[[130 143]
 [131 148]
 [137 132]
 [122 155]
 [139 134]
 [122 141]
 [136 109]
 [133 142]]
|
[[133 142]
 [130 143]
 [131 148]
 [137 132]
 [122 155]
 [139 134]
 [122 141]
 [136 109]]

[[135 111 148 106 146 112 122 108 125 151]
 [123 102 126 120 106 148 129 101 121 109]
 [132 123 111 140 144 113 109 133 133 146]
 [130 139 155 153 144 143 123 124 113 101]
 [131 104 105 111 133 105 102 150 102 116]
 [135 138 116 139 114 104 140 126 127 123]
 [142 145 150 152 125 147 118 114 103 148]
 [106 142 135 151 154 132 126 154 134 130]]
|
[[106 142 135 151 154 132 126 154 134 130]
 [135 111 148 106 146 112 122 108 125 151]
 [123 102 126 120 106 148 129 101 121 109]
 [132 123 111 140 144 113 109 133 133 146]
 [130 139 155 153 144 143 123 124 113 101]
 [131 104 105 111 133 105 102 150 102 116]
 [135 138 116 139 114 104 140 126 127 123]
 [142 145 150 152 125 147 118 114 103 148]]

[[104 111 122 136 138 137 137 155 104 109 115 156 101 106]
 [130 129 124 127 119 130 120 106 142 143 132 107 138 136]]
|
[[130 129 124 127 119 130 120 106 142 143 132 107 138 136]
 [104 111 122 136 138 137 137 155 104 109 115 156 101 106]]

[[131 136 111 113]
 [133 129 156 116]
 [132 118 132 114]
 [128 115 124 124]
 [ 98 133 131 117]]
|
[[ 98 133 131 117]
 [131 136 111 113]
 [133 129 156 116]
 [132 118 132 114]
 [128 115 124 124]]

[[147 136 119 149 127 123]
 [150 132 123 146 145 129]
 [120 139 122 127 125 130]
 [112 141 117 127 121 141]
 [127 133 128 116 123 118]
 [119 133 122 134 118 127]
 [148 113 141 140 148 141]
 [117 137 127 123 120 134]
 [120 142 125 126 125 134]
 [142 138 116 147 126 122]
 [149 116 143 118 151 142]
 [134 129 129 131 116 115]]
|
[[134 129 129 131 116 115]
 [147 136 119 149 127 123]
 [150 132 123 146 145 129]
 [120 139 122 127 125 130]
 [112 141 117 127 121 141]
 [127 133 128 116 123 118]
 [119 133 122 134 118 127]
 [148 113 141 140 148 141]
 [117 137 127 123 120 134]
 [120 142 125 126 125 134]
 [142 138 116 147 126 122]
 [149 116 143 118 151 142]]

[[110 132 126 131 136]
 [113 135 117 120 138]
 [116 132 115 120 137]
 [117 138 123 114 138]
 [106 124 120 125 128]
 [111 141 130 119 141]]
|
[[111 141 130 119 141]
 [110 132 126 131 136]
 [113 135 117 120 138]
 [116 132 115 120 137]
 [117 138 123 114 138]
 [106 124 120 125 128]]

[[120 106 117 144 105 126 109]
 [141 146 135 120 145 140 146]
 [108 132 118 125 119 100 120]
 [141 114 126 131 137 139 118]
 [116 114 112 147 104 118 107]
 [134 105 127 136 114 147 111]
 [112 107 133 136 101 119 124]]
|
[[112 107 133 136 101 119 124]
 [120 106 117 144 105 126 109]
 [141 146 135 120 145 140 146]
 [108 132 118 125 119 100 120]
 [141 114 126 131 137 139 118]
 [116 114 112 147 104 118 107]
 [134 105 127 136 114 147 111]]

[[153 123 128 149 123 150 108 139 128]
 [127 120 119 135 129 129 123 131 135]
 [121 132 123 123 131 119 134 125 130]
 [143 112 129 142 119 141 110 139 130]
 [118 113 124 128 133 113 126 139 138]
 [140 121 118 148 126 143 114 140 136]
 [133 125 123 131 144 120 123 127 130]
 [121 110 122 127 124 118 132 134 135]]
|
[[121 110 122 127 124 118 132 134 135]
 [153 123 128 149 123 150 108 139 128]
 [127 120 119 135 129 129 123 131 135]
 [121 132 123 123 131 119 134 125 130]
 [143 112 129 142 119 141 110 139 130]
 [118 113 124 128 133 113 126 139 138]
 [140 121 118 148 126 143 114 140 136]
 [133 125 123 131 144 120 123 127 130]]

[[137 133 131 114 113 125 137 142]
 [129 107 127 123 143 120 131 126]
 [133 106 145 120 113 116 115 122]
 [122 150 139 116 139 105 125 118]
 [124 153 129 130 115 112 131 114]
 [122 116 152 126 152 146 124 126]
 [139 140 104 116 151 111 125 119]
 [148 150 125 141 149 145 128 140]
 [143 137 106 135 121 120 107 141]]
|
[[143 137 106 135 121 120 107 141]
 [137 133 131 114 113 125 137 142]
 [129 107 127 123 143 120 131 126]
 [133 106 145 120 113 116 115 122]
 [122 150 139 116 139 105 125 118]
 [124 153 129 130 115 112 131 114]
 [122 116 152 126 152 146 124 126]
 [139 140 104 116 151 111 125 119]
 [148 150 125 141 149 145 128 140]]
